0: [78 45 36 28 50 69 69 41 43 34 35 36 72 61 56 41 45 48]
1: [61 59 40 35 62 86 51 47 68 36 59 46 51 47 59 61 43 23]
2: [76 51 33 34 67 66 66 44 61 36 21 33 67 62 49 43 37 51]
3: [32 53 59 60 43 00 46 66 38 58 45 89 44 39 42 56 63 56]
4: [78 49 41 13 56 67 62 40 71 29 42 38 64 51 60 45 45 46]
5: [49 26 57 77 30 73 29 52 59 56 76 64 28 49 53 34 50 57]
6: [33 52 60 61 43 00 43 66 39 57 46 89 45 39 44 56 63 55]
7: [80 47 38 27 62 66 67 43 68 32 27 35 68 57 53 39 40 50]
8: [21 46 73 66 29 48 34 61 38 68 68 71 33 40 52 51 58 48]
9: [48 31 62 50 07 47 54 55 14 59 70 57 59 48 54 37 69 50]
10: [28 42 60 64 25 81 28 57 62 59 81 59 28 42 49 51 55 49]
11: [35 44 60 69 31 62 26 61 64 57 76 71 24 39 53 50 54 48]
12: [74 48 44 17 44 88 68 40 54 35 52 30 69 52 54 47 44 42]
13: [22 44 70 62 25 54 34 63 40 67 70 69 32 40 53 53 58 46]
14: [57 48 41 37 53 62 56 50 99 35 54 58 55 36 30 53 46 58]
15: [75 55 32 32 68 69 66 43 67 34 22 32 67 59 50 46 36 49]
16: [72 25 57 39 33 65 61 43 47 47 46 41 62 55 62 16 49 56]
17: [62 50 33 29 63 92 65 43 81 33 37 31 62 56 50 48 39 43]
18: [63 57 31 34 62 65 68 56 62 37 10 49 71 57 42 49 38 48]
19: [44 22 57 60 00 73 47 61 46 59 68 73 47 44 52 33 57 55]
20: [74 53 33 34 65 66 68 46 64 35 20 32 67 61 49 43 36 51]
21: [54 53 42 37 52 60 56 49 99 35 55 55 57 38 27 58 47 56]
22: [40 22 65 63 07 67 41 53 52 63 73 62 42 44 51 32 59 60]
23: [32 47 67 83 47 35 36 48 23 76 65 42 32 52 51 43 52 59]
24: [54 30 66 40 10 59 61 52 15 59 57 52 64 50 60 28 56 52]
25: [38 56 68 46 41 25 56 62 46 64 39 88 61 33 29 55 50 54]
26: [61 21 62 50 25 71 56 50 52 55 44 53 58 53 58 10 47 59]
27: [74 49 30 30 61 75 58 42 82 13 48 41 58 52 55 51 46 47]
28: [22 43 62 61 20 38 41 74 38 61 60 76 41 39 48 53 62 51]
29: [64 54 36 40 58 82 53 47 62 34 69 39 56 42 59 64 47 25]
30: [49 18 60 61 08 80 41 54 57 56 73 61 42 46 53 29 56 58]
31: [38 64 56 60 62 00 51 54 37 59 40 69 50 45 39 64 57 59]
32: [59 17 55 44 04 69 54 62 55 46 61 73 54 45 58 29 57 49]
33: [73 62 37 24 75 67 61 33 71 31 39 33 61 55 55 54 39 44]
34: [66 71 36 44 94 56 55 34 67 44 32 30 56 56 46 60 31 46]
35: [71 57 28 31 61 88 61 41 75 29 52 28 63 52 48 54 42 42]
36: [41 29 64 61 09 96 40 57 55 61 72 62 40 42 49 34 48 54]
37: [62 69 33 29 78 74 58 43 82 34 36 28 58 51 46 64 36 42]
38: [24 45 59 70 32 75 28 56 60 64 78 57 26 43 48 55 53 50]
39: [30 40 58 66 23 77 30 60 62 58 82 58 28 41 50 49 56 50]
40: [30 54 59 58 38 06 43 70 38 55 46 91 44 40 43 58 62 54]
41: [72 70 32 30 71 46 55 44 82 28 51 47 58 41 34 65 45 54]
42: [27 44 58 68 27 78 28 59 58 63 79 55 27 42 50 52 54 49]
43: [52 28 56 52 17 43 54 53 66 47 71 84 52 37 33 38 60 63]
44: [51 36 60 57 36 25 55 51 05 66 37 55 58 59 66 33 55 52]
45: [29 52 58 74 45 54 24 56 57 60 74 67 21 43 48 59 54 50]
46: [57 48 46 35 48 99 60 39 52 49 56 11 61 56 51 43 41 45]
47: [38 29 54 71 16 52 34 55 51 54 82 69 34 43 51 44 67 55]
48: [12 53 61 74 42 45 34 61 48 65 68 65 31 41 42 61 56 53]
49: [56 13 57 55 17 79 47 51 67 50 66 58 49 48 57 21 53 57]
50: [58 46 39 33 52 99 53 42 74 41 35 31 55 62 56 45 39 43]
51: [29 41 60 67 22 78 31 59 58 59 81 61 28 41 51 47 56 49]
52: [67 66 31 22 72 64 64 47 70 29 28 52 67 51 47 60 39 41]
53: [70 32 41 34 37 79 69 41 47 38 36 40 70 63 57 32 48 49]
54: [46 23 61 58 00 78 42 57 58 56 75 67 42 44 51 33 55 56]
55: [45 76 28 44 83 54 52 38 59 37 44 30 53 61 43 79 49 41]
56: [24 55 61 76 45 41 27 57 51 64 70 67 25 41 45 59 55 52]
57: [51 59 31 42 54 90 63 64 53 52 23 19 63 57 36 59 43 44]
58: [34 36 69 76 37 57 33 51 43 76 65 50 31 50 48 34 48 64]
59: [56 12 60 55 12 70 51 53 55 54 60 54 50 50 55 21 56 60]
60: [64 45 34 28 64 89 63 40 78 34 38 25 64 58 52 50 41 44]
61: [66 64 31 23 69 60 67 48 69 30 26 55 67 53 47 59 40 40]
62: [57 70 48 31 84 28 61 44 49 47 03 38 61 61 57 53 40 50]
63: [47 75 37 54 90 61 41 39 58 46 63 47 39 50 48 77 41 33]
64: [59 69 55 24 68 63 69 43 34 55 21 26 68 57 50 53 35 44]
65: [59 47 43 39 51 60 56 50 99 37 56 62 54 35 28 57 47 55]
66: [56 58 39 39 54 99 47 45 63 41 49 38 49 58 62 56 35 32]
67: [59 34 59 56 46 31 57 45 14 57 39 36 55 66 67 29 53 54]
68: [64 63 40 43 78 48 66 34 18 45 42 22 69 63 52 54 44 43]
69: [40 24 55 75 15 61 35 61 52 56 72 78 34 47 50 37 57 56]
70: [67 19 57 59 36 54 55 39 51 52 49 37 53 61 59 17 50 61]
71: [30 61 62 71 60 06 36 52 50 61 61 62 36 41 35 61 57 61]
72: [36 63 60 62 64 00 49 53 34 60 40 67 48 46 39 62 57 59]
73: [54 69 57 29 63 54 68 44 26 64 24 34 70 57 53 49 33 43]
74: [60 34 60 54 39 29 57 40 18 55 43 42 59 61 68 27 59 54]
75: [45 40 49 39 39 99 48 49 82 42 67 46 46 44 60 48 49 32]
76: [55 65 47 31 71 66 54 44 55 51 10 37 53 69 60 51 32 45]
77: [74 72 31 30 81 56 60 40 60 32 34 26 61 55 50 61 39 44]
78: [64 73 34 28 82 46 63 36 54 33 36 21 67 55 48 65 45 47]
79: [69 64 33 28 78 52 67 41 52 34 32 25 71 57 53 57 43 42]
80: [60 69 34 28 79 74 57 43 84 35 39 25 55 51 48 65 37 41]
81: [26 43 62 54 16 31 46 71 34 59 56 75 51 40 42 51 67 56]
82: [45 26 60 59 00 74 46 59 51 53 74 70 46 42 52 37 58 52]
83: [37 62 59 64 64 00 48 53 33 59 41 67 50 46 40 61 57 60]
84: [79 42 38 29 52 67 68 49 66 34 27 35 69 58 51 35 41 51]
85: [25 43 62 56 17 41 45 71 35 63 57 80 45 39 45 49 66 50]
86: [45 18 62 58 13 52 54 60 38 62 50 68 54 51 55 19 56 59]
87: [77 66 32 28 82 59 61 41 61 31 36 28 61 57 51 57 38 43]
88: [55 24 62 52 23 85 49 58 43 63 41 59 52 56 54 18 39 60]
89: [64 68 34 30 82 74 57 36 58 37 32 20 58 61 51 62 38 47]
90: [59 29 51 49 16 32 57 60 22 45 51 75 60 48 63 36 68 47]
91: [48 29 57 73 32 74 29 47 59 56 84 56 27 51 53 35 51 57]
92: [54 25 62 47 13 57 52 44 32 49 76 42 54 50 67 32 64 52]
93: [32 53 60 60 43 00 45 65 38 59 43 89 44 40 44 56 63 55]
94: [33 62 60 62 62 00 49 55 37 58 40 64 49 46 39 63 58 60]
95: [13 53 60 73 41 48 32 60 47 63 69 68 31 43 42 60 57 52]
96: [54 62 35 30 74 86 56 44 92 36 37 26 57 51 49 59 38 42]
97: [43 24 61 76 22 53 35 50 42 64 79 56 36 52 55 32 58 58]
98: [23 41 64 51 19 39 47 72 35 62 61 79 46 39 45 49 64 52]
99: [75 56 40 31 76 71 62 39 72 37 33 29 61 56 51 49 29 46]
100: [69 60 28 31 78 58 58 42 82 25 26 36 58 57 54 55 43 47]
101: [71 69 37 27 82 45 59 30 64 31 39 32 61 53 51 67 43 47]
102: [41 73 30 60 97 35 43 50 68 40 26 41 45 59 39 72 45 50]
103: [40 52 61 59 55 00 46 60 41 57 43 90 47 41 46 53 59 56]
104: [38 28 66 74 23 74 36 52 54 69 68 59 34 47 46 31 50 61]
105: [75 58 31 31 75 70 59 44 83 30 32 46 62 51 49 52 34 45]
106: [36 79 33 59 86 58 50 51 47 54 36 32 48 59 34 74 39 45]
107: [36 65 58 58 62 00 49 53 36 60 39 67 50 46 40 62 57 60]
108: [67 62 27 33 83 51 56 43 83 25 24 40 58 57 53 55 42 49]
109: [62 56 30 36 66 87 58 34 73 33 60 07 58 55 45 57 47 49]
110: [40 61 58 60 64 00 49 54 38 59 42 73 48 45 44 60 56 57]
111: [79 56 33 33 68 79 62 38 70 33 47 23 64 54 51 50 37 42]
112: [24 40 64 55 19 37 48 72 32 61 59 76 46 39 44 52 64 53]
113: [37 77 56 51 85 26 39 46 42 56 40 60 35 49 59 77 45 35]
114: [32 63 60 59 60 00 50 56 34 60 41 66 48 47 39 62 59 60]
115: [75 61 36 23 72 53 67 43 53 30 32 24 69 54 56 57 43 43]
116: [22 41 63 61 16 38 47 71 35 61 58 78 46 38 46 50 63 52]
117: [53 61 38 30 64 54 59 39 87 36 53 34 61 46 28 63 52 58]
118: [65 41 62 43 42 41 59 40 14 53 50 33 59 57 73 34 51 47]
119: [45 18 64 63 27 52 49 53 38 68 44 60 48 56 52 20 53 66]
120: [55 16 52 71 21 69 38 46 60 47 74 53 41 53 57 29 58 58]
121: [31 39 61 74 21 59 32 63 55 63 77 73 31 41 44 46 55 53]
122: [44 57 62 58 57 00 50 58 36 56 38 80 49 45 45 53 58 57]
123: [12 54 59 72 41 45 32 59 50 66 69 66 31 43 42 61 56 54]
124: [54 31 60 52 28 20 61 49 08 53 51 53 62 54 61 37 66 53]
125: [74 69 34 30 81 41 64 41 48 34 35 22 66 56 53 60 43 42]
126: [35 54 65 74 53 20 26 49 60 61 70 66 26 39 47 60 54 56]
127: [20 47 66 66 24 53 33 62 39 70 70 68 32 42 54 52 58 47]
128: [37 56 69 70 58 28 36 49 08 75 67 40 36 51 58 51 54 48]
129: [23 58 64 72 53 08 38 57 37 66 52 75 37 42 41 63 57 57]
130: [50 45 68 56 46 31 49 47 00 68 50 42 51 60 66 39 50 50]
131: [44 46 58 58 28 19 53 56 00 59 58 61 59 51 55 48 67 48]
132: [33 62 59 61 64 00 48 55 34 60 43 69 50 47 38 61 56 60]
133: [21 48 59 68 33 73 29 56 57 64 79 57 27 43 47 55 55 50]
134: [45 75 39 23 77 38 65 40 59 35 22 29 61 60 48 70 50 51]
135: [60 10 55 50 18 78 49 52 66 46 65 58 51 48 58 25 53 56]
136: [66 50 30 34 54 99 62 41 77 31 52 29 62 54 49 49 42 42]
137: [60 44 36 27 59 96 62 41 81 36 37 29 63 58 51 47 42 44]
138: [75 57 40 30 75 73 61 39 71 37 33 29 63 55 52 50 30 45]
139: [68 57 43 26 58 94 67 41 50 45 47 23 68 53 48 51 36 40]
140: [72 52 36 35 69 58 69 38 57 36 32 14 68 62 56 45 43 47]
141: [76 46 42 21 49 82 67 46 71 36 35 32 66 52 56 39 40 45]
142: [47 51 62 59 48 27 54 54 00 71 34 53 55 60 55 44 52 51]
143: [46 63 55 55 74 00 54 49 41 55 35 55 53 47 37 59 56 64]
144: [42 59 62 62 68 00 45 49 44 58 50 65 43 42 43 58 57 62]
145: [15 52 62 68 35 49 31 64 46 66 69 73 31 41 48 57 56 49]
146: [75 51 33 39 65 87 58 39 61 36 39 16 58 63 53 47 35 49]
147: [73 64 34 28 72 57 68 40 55 33 32 23 67 58 53 56 43 42]
148: [66 62 32 23 76 65 65 48 68 34 23 54 67 51 44 59 39 41]
149: [70 54 40 15 65 67 67 36 69 27 40 32 67 54 54 51 45 48]

[77 40 38 32 42 66 69 41 37 34 39 38 68 65 58 37 47 50] 0 53 84 12 7
[64 61 27 33 83 47 53 42 89 26 25 42 57 56 53 59 46 48] 108 100 105 52 101
[55 18 51 64 18 55 42 51 46 44 72 63 41 52 64 31 67 51] 120 97 47 59 69
[21 54 63 76 49 37 29 56 50 65 70 67 26 40 45 62 54 53] 56 48 123 95 45
[60 74 31 42 90 59 56 34 64 38 37 26 55 59 45 67 38 44] 34 77 89 55 78
[46 19 61 61 15 82 41 55 61 61 71 62 39 44 51 27 51 59] 30 54 36 22 49
[37 28 66 72 18 55 39 51 36 71 72 54 38 48 52 33 57 62] 97 58 22 104 47
[66 58 40 27 58 99 65 42 49 42 52 23 64 52 47 52 37 40] 139 46 12 136 35
[74 44 40 17 44 84 66 50 68 30 37 36 68 52 56 40 45 46] 141 4 12 84 7
[34 44 57 69 37 62 25 60 64 58 76 69 21 40 50 55 53 49] 11 45 38 133 42
[74 54 40 15 55 66 67 45 73 29 33 51 68 50 54 48 42 42] 4 149 7 61 52
[69 46 40 32 42 90 53 44 75 29 72 43 57 42 59 50 48 33] 29 1 75 136 35
[54 70 50 34 86 27 60 44 46 49 02 41 62 60 56 57 39 49] 62 134 76 125 64
[75 30 52 43 45 59 62 37 44 46 39 31 62 61 64 22 47 56] 16 70 53 0 84
[39 73 45 64 64 27 43 60 53 57 60 59 41 40 24 71 50 55] 71 144 31 94 132
[55 39 57 70 57 33 46 43 07 62 52 42 46 63 70 36 52 46] 130 67 74 44 142
[42 30 66 63 26 39 50 55 05 67 52 54 53 57 61 32 58 55] 44 124 130 131 9
[75 37 31 34 37 92 65 41 55 33 59 34 67 55 51 38 49 47] 12 53 136 141 0
[79 39 40 32 44 67 69 42 38 33 36 39 69 63 58 37 48 48] 0 53 84 7 12
[32 53 58 70 45 59 22 55 61 58 73 65 20 42 49 60 54 50] 45 11 56 133 38
[62 65 48 33 83 24 65 43 37 44 13 34 66 61 58 54 43 46] 62 125 134 79 78
[51 50 58 63 52 26 57 46 00 67 32 39 57 66 58 42 47 54] 142 130 67 44 74
[35 46 58 69 40 23 39 55 22 59 77 52 38 43 62 57 69 43] 128 23 131 8 127
[48 68 46 53 72 60 39 46 67 46 71 54 38 40 54 74 45 25] 63 1 29 55 113
[70 55 18 37 66 74 57 45 85 22 46 37 56 54 50 55 45 46] 27 35 105 100 111
[40 22 62 64 08 66 41 56 59 58 77 64 39 43 51 33 57 59] 22 54 30 82 19
[42 61 63 66 71 00 41 49 48 60 50 67 39 41 44 59 54 59] 144 110 71 72 83
[72 53 27 32 60 89 61 41 73 27 53 26 62 53 49 55 43 43] 35 136 111 60 17
[32 41 60 80 32 57 28 58 43 69 74 68 27 44 46 49 54 54] 121 127 45 8 145
[73 32 54 47 38 73 54 41 37 53 44 37 55 62 68 21 42 51] 16 70 26 53 88
[68 21 56 54 29 82 49 48 54 49 51 46 49 59 64 18 44 54] 26 16 88 135 49
[73 22 52 47 25 64 56 44 41 44 52 46 57 57 67 21 54 53] 16 70 26 59 92
[60 28 66 52 28 74 49 34 41 55 74 26 49 54 60 25 54 59] 92 70 16 59 120
[73 61 37 25 74 68 59 30 70 32 41 36 62 54 56 53 39 44] 33 138 99 149 87
[28 53 59 74 45 55 24 56 56 59 73 65 21 42 48 61 53 51] 45 56 95 123 11
[62 25 54 42 15 41 58 56 27 46 57 65 58 47 66 34 67 45] 90 9 24 92 124
[60 63 41 34 60 85 53 47 70 37 59 45 50 46 58 60 43 23] 1 29 66 35 136
[57 26 68 45 19 57 63 51 27 62 43 50 60 56 59 19 50 56] 24 26 86 119 16
[64 39 62 52 35 37 52 40 15 57 56 33 54 56 73 34 56 49] 118 74 67 130 124
[69 53 28 35 73 69 55 35 88 19 50 40 55 51 55 55 45 47] 27 105 100 33 35
[30 53 59 70 48 56 23 57 58 60 74 66 20 43 47 59 54 50] 45 56 11 95 133
[51 40 39 36 17 75 55 51 32 35 69 53 56 52 66 56 66 35] 92 9 32 24 82
[33 51 59 71 42 57 23 57 63 56 74 67 20 40 49 59 54 50] 45 11 56 38 133
[53 50 38 41 57 86 52 34 58 38 65 00 53 61 58 53 53 50] 109 46 146 136 35
[64 58 38 36 62 88 51 46 69 34 57 41 54 47 59 59 44 25] 1 29 66 35 136
[42 59 58 62 63 00 49 54 39 57 43 73 47 46 43 58 57 58] 110 31 83 72 132
[22 59 64 69 50 12 37 57 39 66 56 72 34 42 41 63 60 56] 129 71 114 6 93
[45 64 52 54 69 00 55 50 39 56 38 58 53 47 37 60 55 65] 143 107 31 72 83
[69 38 56 42 45 37 57 43 22 45 45 43 57 58 75 32 55 46] 118 74 67 124 44
[64 32 43 52 38 37 43 51 52 29 47 78 43 50 75 49 64 40] 90 32 43 47 74
[65 59 42 26 54 99 65 41 50 45 48 23 69 53 47 51 37 40] 139 46 12 136 146
[41 61 62 66 69 00 42 50 43 58 47 67 44 43 42 57 57 61] 144 110 83 72 132
[42 62 54 57 72 00 53 49 40 58 38 56 52 47 36 62 58 63] 143 107 31 94 72
[62 19 60 49 22 69 58 50 51 56 49 54 58 51 55 12 49 61] 26 59 16 88 70
[74 61 36 25 72 65 61 33 74 29 40 34 61 55 55 54 40 44] 33 149 138 99 87
[16 52 62 69 35 51 32 64 43 65 67 72 30 42 48 60 56 48] 145 95 48 123 127
[41 27 58 60 00 71 43 61 52 54 77 72 43 40 51 41 60 52] 82 54 19 22 30
[51 22 60 70 27 42 42 41 39 53 79 42 40 54 62 34 64 56] 97 92 120 47 22
[63 17 48 48 12 59 56 65 50 40 48 81 57 47 60 29 57 47] 32 86 59 90 135
[57 26 55 46 17 39 57 62 18 48 53 75 62 48 64 33 62 47] 90 9 124 24 86
[67 21 56 47 28 78 57 48 60 47 50 52 57 53 60 12 47 55] 26 16 135 49 59
[21 56 64 74 49 34 30 57 49 66 67 70 27 41 44 62 55 52] 56 48 123 95 145
[77 31 53 33 24 58 66 52 35 45 40 56 66 52 65 25 48 48] 16 53 26 24 0
[21 47 71 66 29 49 34 62 39 68 67 72 32 39 52 51 57 47] 8 13 127 145 95
[17 52 60 69 35 52 32 64 44 67 68 72 29 41 47 59 56 48] 145 95 48 123 127
[41 61 61 66 73 00 43 50 43 59 47 68 41 43 41 57 55 61] 144 110 83 72 132
[45 65 54 55 70 00 52 50 43 56 39 56 53 47 36 59 56 64] 143 107 31 94 72
[21 58 64 72 51 19 34 57 40 66 60 68 32 41 42 62 59 55] 129 71 56 126 48
[66 59 40 27 56 98 65 38 53 45 48 26 68 54 48 51 37 40] 139 12 46 136 35
[43 38 71 70 42 62 37 42 22 77 63 40 35 58 58 33 46 56] 58 23 97 128 104
[63 60 41 34 60 84 51 48 71 36 59 43 52 47 59 59 43 24] 1 29 66 35 136
[59 21 64 54 23 74 54 52 55 58 46 52 55 52 54 12 45 61] 26 88 59 49 135
[64 58 40 34 62 87 52 48 68 37 60 43 53 46 57 59 43 23] 1 29 66 35 136
[76 49 42 14 56 70 65 40 71 29 43 39 64 52 58 44 44 46] 4 149 141 7 33
[40 59 62 63 69 00 42 47 47 62 51 66 38 43 44 59 53 63] 144 110 71 72 83
[30 43 63 86 37 39 33 52 28 75 65 58 32 51 47 45 55 58] 23 58 8 56 127
[73 67 35 30 78 43 66 40 47 35 34 22 68 57 53 58 45 41] 125 79 115 147 78
[72 67 31 34 87 40 57 42 71 27 23 39 55 57 53 62 41 47] 108 100 101 77 87
[23 55 62 74 48 41 27 57 53 65 70 67 24 42 45 60 54 52] 56 123 45 48 95
[65 23 60 39 25 56 64 47 36 46 50 46 63 53 64 20 58 52] 16 26 24 70 92
[79 42 39 31 41 64 70 41 34 38 36 38 70 63 58 37 47 49] 0 53 84 16 12
[65 62 28 35 79 43 53 45 88 22 22 39 54 59 54 56 47 49] 108 100 105 101 52
[37 55 64 74 60 21 27 51 59 62 71 63 23 39 47 56 53 56] 126 56 71 45 129
[26 59 65 68 55 00 41 57 36 65 49 73 40 44 40 61 58 58] 129 132 114 94 72
[65 20 62 42 15 70 59 48 49 51 55 50 59 52 59 16 52 55] 26 59 16 135 49
[43 62 56 57 68 00 53 48 41 57 40 55 52 49 36 61 57 63] 143 107 94 31 72
[49 49 59 62 56 23 56 48 00 66 30 47 60 64 56 42 50 53] 142 44 130 67 74
[79 44 37 30 47 67 69 42 38 34 36 37 71 62 56 37 48 48] 0 53 84 7 2
[70 31 57 36 34 54 65 41 37 47 45 34 67 57 65 23 50 55] 16 70 118 53 74
[37 36 70 71 22 86 34 54 44 70 73 51 33 46 46 39 47 55] 104 36 51 42 10
[24 46 61 63 27 34 40 74 42 58 56 82 38 38 45 57 62 51] 28 116 85 112 98
[58 67 46 30 83 39 62 44 51 44 03 38 61 62 57 55 38 49] 62 76 134 79 125
[41 68 36 67 83 70 42 42 47 56 53 04 40 65 40 66 43 51] 106 55 63 89 34
[74 38 56 39 42 51 63 42 24 49 36 40 65 61 66 27 45 52] 118 16 74 67 53
[44 66 53 56 72 00 54 49 42 54 36 57 52 48 35 60 57 63] 143 107 31 72 94
[69 58 40 28 58 95 63 41 56 41 48 18 66 55 48 55 37 39] 139 146 111 46 35
[64 67 45 28 84 42 61 42 56 39 07 40 63 60 55 55 37 48] 62 76 79 134 125
[73 23 51 44 31 53 60 49 34 45 45 48 57 57 70 23 54 49] 16 70 26 74 118
[32 51 57 70 45 62 22 56 62 59 74 64 20 40 50 58 53 50] 45 11 38 133 56
[45 54 60 57 60 00 48 56 41 56 38 80 49 44 46 55 58 57] 122 103 110 31 107
[46 63 54 54 69 00 55 48 40 57 39 57 55 47 36 60 55 64] 143 107 31 72 83
[63 63 38 34 60 88 51 46 72 36 55 41 53 48 58 59 43 25] 1 29 66 35 136
[36 50 66 81 48 34 31 45 26 68 80 43 28 51 53 58 53 50] 23 128 56 58 126
[59 60 42 38 59 83 48 48 66 39 63 51 49 44 60 61 45 21] 1 29 66 75 35
[36 46 69 70 43 26 37 55 11 71 73 57 36 44 59 51 58 46] 128 23 8 131 130
[67 58 38 25 62 96 65 39 49 45 49 24 67 55 47 53 38 42] 139 12 46 146 111
[69 41 41 21 48 86 66 46 73 32 37 31 68 53 56 40 45 45] 141 137 60 17 12
[45 80 45 45 99 30 51 36 49 51 25 35 51 58 46 68 41 50] 102 62 134 106 34
[45 58 54 56 70 00 53 48 40 56 40 59 53 49 36 62 55 65] 143 31 107 83 72
[37 35 68 66 21 37 47 50 10 65 70 45 48 51 60 40 64 54] 9 131 124 130 23
[62 61 40 34 61 85 52 46 73 35 57 43 55 47 57 60 43 24] 1 29 66 35 136
[65 22 59 48 28 79 54 48 61 50 51 48 56 55 57 12 44 57] 26 16 135 49 59
[47 77 30 54 89 63 52 48 54 44 33 27 53 60 35 72 39 45] 106 55 34 102 89
[58 65 37 32 77 67 58 30 64 37 44 02 61 60 49 59 46 52] 89 109 78 140 147
[42 54 71 68 45 25 42 50 02 77 62 46 40 51 58 47 55 47] 128 130 23 142 131
[44 54 61 58 60 00 50 57 41 56 37 79 48 44 48 56 57 56] 122 110 103 31 107
[38 65 36 30 53 68 55 47 47 41 20 26 57 72 62 62 49 44] 76 89 57 64 134
[73 60 36 26 73 69 60 31 72 29 40 34 62 54 55 55 42 44] 33 149 138 99 111
[53 26 69 46 18 40 61 52 23 61 45 55 64 53 60 23 55 56] 24 86 124 74 44
[26 52 66 80 41 26 39 55 14 75 61 55 38 47 46 53 59 54] 23 128 129 8 48
[41 53 61 59 52 00 46 61 36 56 41 89 46 42 47 55 60 56] 103 122 93 6 3
[23 60 66 69 51 10 38 57 38 68 54 71 36 42 40 62 57 56] 129 71 114 132 94
[48 34 66 53 33 24 58 51 03 67 40 58 59 58 58 35 57 56] 44 124 142 130 131
[38 37 70 73 23 79 32 53 40 68 75 53 32 50 51 36 45 55] 104 58 91 51 5
[45 48 33 55 67 88 57 49 66 53 23 23 57 68 37 53 36 52] 57 50 146 60 17
[72 59 37 24 72 68 63 31 73 31 38 38 62 54 55 55 40 45] 33 149 138 99 105
[68 57 19 36 68 72 57 43 84 22 46 38 58 54 51 56 45 45] 27 35 105 100 37
[21 54 61 76 47 35 29 58 49 65 66 70 27 41 44 61 56 53] 56 48 123 95 145
[52 38 59 59 33 39 55 55 00 70 34 61 56 61 58 31 52 54] 44 142 130 67 124
[45 22 60 72 26 59 39 45 52 61 80 47 39 47 55 27 57 63] 97 120 91 104 22
[64 65 38 25 77 63 59 29 74 33 39 26 63 56 51 57 42 49] 33 87 37 101 77
[47 75 40 51 80 60 36 42 62 49 65 48 41 48 51 77 43 28] 63 55 1 106 113
[40 52 72 71 51 33 39 45 09 77 72 39 37 48 58 48 52 48] 128 23 130 142 58
[39 30 57 75 21 49 33 55 45 54 84 63 33 44 53 45 67 52] 47 97 69 121 11
[55 15 60 51 15 66 53 59 53 57 55 61 53 49 57 16 52 58] 59 26 49 86 135
[49 39 60 80 48 37 36 50 22 67 49 49 36 66 63 30 45 55] 23 130 67 58 128
[54 30 62 52 25 38 49 46 26 53 80 43 48 48 70 38 65 46] 92 9 124 118 97
[58 32 64 53 31 60 48 33 32 56 86 21 46 54 60 33 58 57] 92 70 97 118 120
[45 42 55 59 35 12 51 60 02 58 48 71 54 48 58 51 68 47] 131 124 44 142 90
[35 44 58 73 34 32 45 66 04 73 42 78 41 57 52 45 50 52] 142 131 44 112 116
[72 40 55 46 51 34 55 36 24 48 45 33 55 58 74 36 56 48] 118 74 67 130 44
[69 55 19 38 65 75 55 43 88 21 48 37 56 52 50 53 46 46] 27 35 105 100 17
[22 55 62 73 50 42 27 58 55 63 71 67 24 41 45 61 54 51] 56 45 123 48 95
[49 63 38 28 73 56 60 38 83 35 40 30 62 51 32 65 51 57] 117 37 80 41 100
[22 54 59 73 47 40 27 56 52 65 70 69 25 41 46 62 54 53] 56 123 48 95 45
[71 39 28 46 55 65 56 49 95 25 41 54 57 51 37 42 45 59] 14 65 27 21 105
[21 55 62 75 50 33 29 57 50 65 68 67 27 41 44 61 56 53] 56 48 123 95 126
[70 54 18 38 67 74 55 44 85 20 48 36 56 53 50 56 46 47] 27 35 105 100 111
[64 44 36 29 56 99 62 41 79 34 37 31 63 57 52 45 42 44] 137 17 60 50 136
[73 34 54 41 37 44 59 43 30 39 44 42 62 58 73 30 54 47] 118 74 16 67 70
[38 31 66 80 26 38 40 44 36 63 76 46 37 49 54 39 65 58] 97 58 23 47 8
[32 64 57 71 61 00 40 50 49 62 57 63 37 42 36 63 56 62] 71 144 129 94 132
[41 55 73 64 49 33 44 45 00 78 59 41 40 53 59 46 51 49] 128 130 23 142 44
[51 20 61 64 11 74 44 61 38 58 57 73 42 51 58 24 51 54] 19 86 30 82 59
[34 59 40 81 51 41 45 54 08 66 41 45 51 66 37 64 50 54] 142 23 128 130 131
[62 30 57 45 37 40 62 42 21 56 45 40 62 59 67 24 57 54] 74 118 67 124 44
[35 47 64 73 26 26 42 56 11 64 71 61 39 46 53 56 65 46] 131 8 112 23 128
[42 42 66 63 37 22 48 58 00 68 51 63 47 53 59 41 61 49] 131 44 142 130 124
[35 81 35 65 80 57 47 51 43 55 39 29 45 58 34 77 41 47] 106 55 102 63 34
[35 47 58 68 33 58 25 60 63 59 79 69 23 39 52 52 55 48] 11 45 121 38 133
[69 58 39 24 63 94 66 39 55 41 46 23 64 54 49 52 38 41] 139 111 12 146 35
[43 60 52 54 70 00 53 49 41 56 39 57 56 48 38 61 56 65] 143 107 31 94 83
[80 50 44 19 61 70 63 38 75 33 39 35 62 53 57 43 38 46] 4 149 7 141 33
[40 78 34 57 84 60 47 52 45 54 34 31 49 61 33 75 40 45] 106 55 102 63 34
[71 54 30 31 61 87 61 36 76 26 54 31 61 52 52 53 42 43] 35 136 111 60 27
[45 80 30 55 78 62 50 50 51 50 34 26 48 60 35 77 40 45] 106 55 102 34 63
[26 48 59 62 32 22 42 74 40 59 52 89 41 38 44 57 61 50] 40 28 6 3 93
[63 66 48 22 69 68 67 39 45 48 22 31 69 58 52 55 35 42] 64 147 79 76 73
[31 47 67 84 52 36 35 46 21 76 65 39 34 53 50 51 54 55] 23 128 58 56 48
[36 49 59 65 32 19 45 63 09 59 65 65 45 43 51 60 69 45] 131 112 81 28 116
[55 70 48 30 84 31 60 44 52 48 02 41 61 61 57 55 39 49] 62 134 76 125 79
[41 47 57 61 36 55 38 58 71 51 83 76 37 21 45 55 56 47] 11 121 45 39 51
[66 49 55 58 58 38 49 40 11 58 33 41 54 69 66 34 43 51] 67 130 74 118 142
